Each row is where one point has got to under a steady rotation. How many steps took it there?
The counts run from 0 to 291.
[ 86 160 110 111 200 132 149 143 105 112 110 131 192 151  87 128  95 142
 121 136 143  85 166 106 110 143 154 183 120 129 159 150  91 145 140 144
 109 162  97 110 114 113 150 112  92 137 127 156 148 138 147 122 135 101
 115 140 107 163  87] -> 228
[127 112  80 168 103 107 108 139  85 111 157 151 183 139 132 160 128 128
 139 181 124 116 102 138 134 118  74 148 129 154 137 132 122 137 137 126
 118  71 174 128 161 162 111 130 127 149 144  86 140 127 158 159 135 166
 131 116 200 118 130] -> 24
[130 110 147 128  84 144 100 113 149 158 150 117 108  99 143 167  86 131
 149 101 136 146 116 182 169 112 104 147 144  88 128 153 139 150 119 128
  88 152 122 123 172 144 141 135 164 153 108 110  88 125 136 112 128 184
 139  83  98  72 123] -> 80
[133 160 111 104 142  94 164  95 104 137 157  69 166  98 145 142 148 121
 118 101 145 148 104 124 138 133  94 129 147 110 129 154 102 117 132 134
 133 140 124 151 147 111 178 206 129 128 169 134 102 106 183 100 144 163
 107 132 161 112 164] -> 183
[103 169 125 114 179 121 160 126 113 127 102 132 175 148 103 115  89 139
 118 129 139  83 168 110 113 162 170 172 115 144 178 138  99 151 124 136
 107 172 107 115 127 113 167 129  91 121 146 173 152 136 134 135 127  93
 121 126  91 170 106] -> 229
[ 97 156 130 142 105 135 116  96 151 159 154 169 132 119 132 149  90 168
 101 112 133 124 131 103 134 124 103  63 128  76 104 126 105 141 125  79
 112 174 140 141 177 136 163 110 157 145 161 107  90  76 148 140 134  87
 134 176 147 127 145] -> 73
[ 97 165 124 139 142 123 191 122 135 129 152 112 135 106 137 104 140 152
  96 107 123 128 114  89  81 144 105  77 131 131 114 129 125 139 100  76
 160 156 124 149 126 128 145 163 116 113 172 129 126  69 183 136 123 113
 127 163 138 194 167] -> 179
[107 119 170  83 143 180 172 123 151 149 136 151 128 121 104 109 130 126
 153  65 151 130 182 137 109 124 119 129 123 109 124 154 136 151 126 148
  84 169  80 105 145  92  92 141 107 117  94 158 101 125 141 117 119 162
 120  95  69 119  97] -> 156
[117 160 135 132 129 111 187 112 148 133 155 123 145  96 138 116 143 154
 109 118 117 155 101  97  91 131  97  64 118 101 106 127 109 124 134  73
 145 150 116 148 144 127 164 175 119 109 181 118 108  85 178 133 138 111
 125 163 139 189 177] -> 180
[100 170 113  82 172 154 112 128 127 161 120 116 155 146 138 122 116 135
 122 111 120 118 189 143 132 130 138 181  96 145 140 150 124 141 121 100
 100 156 111  90  88 149 124 133  73 135 110 149 184 102 130  97 118  67
 156 115 100 156 130] -> 121
[151 193 147 143 135 101 153  74 123 116 155 125 132 132 154  88  70 150
 118 166 138  96 125 126 105 161 117 126 110 123 143 108 134 165 107 101
 124 158 135 127 136 116 181 213 123 105 167 145 148 136 140 145 107  96
 153 134 131 133 143] -> 1
[143 151 144 127 148 136 135  92 132 120 145 152 155 149 120 111  83 149
 126 189 158 101 169 144 107 151  83 141 120 125 132 130  82 162 111 150
  91 146 138  95 147 141 125 191 112 131 104 120 161 159 130 178  99 108
 144 134 142 106  88] -> 17
[131  71 135 159  90 113 175 163 125 141 117 162 183 123 124 134 118 118
 156 150  94 130  83 127 126 130 145 130 123 160 162 120 133 134 150 133
 107 122 152 156 175 143 156  71 142 118 148 120 122 122 132 154 154 169
 102  86 114 167 153] -> 237
[ 85 163 100  86 183 158  95 139 113 148 133 110 173 146 111 142 123 135
 126 108 123 117 182 144 123 110 119 199 103 142 134 167 117 151 136 117
  99 151 109  81  91 161 114 127  81 149 102 133 169 103 143  86 133  80
 150 126 108 138 128] -> 120
[134 100 124 146 123  96 182 128  89 165 134 145 164 140 137 121 112 110
 123 143 114 100 104 111 129 145 152 133 156 207 192 148 121 151 126 178
 110 134 168 170 165 121 156 107 138 114 167 137 130 113 132 173 139 166
 118 104 126 161 146] -> 235
[ 90 133 104  73 156 163 161 101 139 140 135 144 157 171 106 150 151 130
 132  81 171 101 199 147 152 126 108 161 111 114 106 161 107 116 130 135
  96 134  78  87 104 111  93 141  92 143 112 125 136 131 132 116 107 114
 112  94  99 125 112] -> 138
[ 86 141 115 118 161 141 171 129 125 127 142 122 111 108 108 114 146 140
  94 107 143 116 139 103  69 158  83 105 150 136 113 160 123 144  89 110
 153 145 113 132 125 124  81 166 126 141 147 126 119  67 184 144 108 160
 126 175 130 186 131] -> 177
[139 152 149 127 150 142 142  95 156 103 127 153 165 140 112 104  75 155
 134 187 144 119 166 139 109 141  82 141 103 103 123 127  87 150 121 126
  77 157 122  91 139 140 144 177  97 129 102 127 162 168 123 168 111  94
 132 128 125 119  77] -> 16
[132 137 141 163 115 125 121  95 135 131 174 216 128 151 113 123  87 157
 118 154 158 100 199 134 115 146 109 113 108 135 123 122 117 167 116 130
  98 161 125 104 164 119 127 117 107 116 148 109 139 165 124 186 121 134
 124 122 125 146  73] -> 35
[121 121 138 148 122 117 205 113 139 129 128 178 124 160 125 105  92 125
 113 136 153  74 127 118 119 177 170 108 140 147 156 121 129 147 104 126
 116 157 121 153 146 113 140 123 147 112 169 143 114 126 113 198  86 129
 117 121  87 187 140] -> 249
[112 153 130 112 195 144 140 125 127 128 137 115 164  95  98 108 120 157
  95 147 129 144 138 110  69 134  85 126 140 115 115 153  64 151 133 140
 129 172 128 114 145 139 135 169 112 124 120 126 148  87 183 140 156 110
 124 190 134 164 116] -> 195
[149 102 125 122 101 126 168 117 115 200 160 160 132 142 160 124 165 119
 113 121  92 143 144 135 137 125 126 128 121 214 145 140 146 143 110 140
 104 127 170 130 145 159 121 127 105 105 152 109 154 100 122 164 129 130
 140  79 125 162 182] -> 128
[157 106 109 125 125  97 168 137  93 134 122  67 139  99 138 142 144 100
 138 157 127 155  95 150 146 149 101 187 146 183 166 153 126 120 108 173
 132 118 145 138 153 156 154 175 101 130 136 126 142 142 160 125 128 199
 117  72 126 156 148] -> 203
[104 147 147 126 164 139 132 180 129 115 117  85 108  83 104 103 113 135
 135 129 119 136 138 140  67 152 108 177 129 152 137 160 165 155  96 112
 155 148 109 114 126 146 117 148  93 125 130 147 139 113 179 111 131 190
 149 129  80 192 109] -> 191
[107 137 101 157 105 129 112 143 139  79 137 146 187 139 111 166 116 142
 176 162 128 130 137 154 155 111  98 174  69  96 118 104 129 118 155  58
 117 111 116  91 143 152 157 112  99 161 120 110 130 176 146 124 120 118
 106  89 154 128 120] -> 28
[118 166  98  97 163 137 113  76 145 159 172 143 131 138 140 153 108 153
  72 115 155 130 179 154 136 122  92 132 116 104 104 156  84 127 121 114
 116 173 111 100 108 157 142 181 106 132 131  88 160 103 140 125 111  63
 140 159 119 135 124] -> 106
[138 167 112 107 125  89 168 103  92 139 155  51 151  97 153 134 151 114
 123  97 145 138 100 133 148 140 113 149 140 129 150 143 124 122 114 137
 139 130 126 148 139 117 193 204 120 130 171 147  98 122 183  88 136 172
 119 110 139 126 175] -> 184
[168 107 135 110 124 102 177 106 115 150 149  83 171  96 150 143 137 119
 129 153 137 166 100 145 132 134  91 138 142 142 137 156  78 117 141 183
 103 152 149 132 178 137 176 189 120 113 128 109 138 149 156 138 153 163
 102  95 149 112 135] -> 201
[155 127 120 103 109 127 135  73 137 182 154 105 128 125 168 156 110 128
 100 127 141 157 115 161 183 119  80 100 146 111 116 151  85 125 117 140
  86 152 156 131 162 169 158 185 149 142 130  92 130 102 122 148 124 112
 135 124 144  89 162] -> 93
[ 96 114 133 120 126 156  79 149 111 153 125  96  97 107 130 143  87 125
 141 106 134 126 125 176 151 127 111 180 147 131 144 171 174 164  90 119
 115 142 134 124 150 167 108 131 149 178 104 140 104 105 153 110 109 187
 165  99  84 111 120] -> 82
[123 138 132 176  78 110 111 136 109 151 160 198 169 121 142 146 112 148
 140 151  99 120 131 109 128 110 129 104 102 142 147 105 136 159 141  81
 113 127 170 142 177 139 166  65 121 134 172 115 120 123 149 141 165 123
 132 115 173 150 138] -> 40
[ 85 130 117 118 152 117 134 135 114  95 128  98 180 142  97 153  84 126
 156 103 165  87  82 148 157 118 145 173 145  68 161 147 122 128 166 113
 115 138  85 132 139 112 149 136 156 161 127 143  83 120 160  79 122 154
 111 123  99  89 133] -> 259
[171 151 168 157 102 102 139  78 135 131 179 157 132 114 154  94  79 146
 123 167 145 130 112 137 108 139  94 102 128 112 135 108 117 161 126 136
 105 144 143 132 175 115 168 204 138  79 145 107 143 145 143 155 134 140
 136 119 137 109 139] -> 3
[120 114 121 134 102 130  78 161 123 150 150 123 140 102 136 151 137 122
 149 112  90 164 128 177 129  89 112 183  91 147 128 140 173 136 150  73
 123 133 126 104 128 176 127  97  94 121 130  97 164 105 151  85 158 135
 148  80 107 159 161] -> 116
[156  92 130 161  86  81 163 120 109 116 170 156 159 105 129 153 126 125
 126 138 146 149 116 156 132 123 119 139 129 146 145 135 120 115 155 151
 119 148 136 130 181 115 172 124 121  84 160  82 128 162 148 143 163 184
  92  77 118 156 138] -> 219
[135 105 127 129 138 105 179 119  85 178 134 160 172 143 130 124 113 119
 116 152 140  99 119 115 124 147 145 124 162 179 182 157  92 156 128 199
  95 152 165 155 172 117 153 122 146 118 159 132 133 124 129 173 143 161
 102 121 130 140 125] -> 234
[ 96 124 110  82 139 175 159 116 156 129 140 150 172 157 112 148 151 132
 154  81 156 124 186 156 151 103 100 161 101  94 117 147 108 112 153 110
  89 140  74  87 114 119 103 132  87 143 109 120 125 134 130 100 111 102
 109  91 106 133 120] -> 137
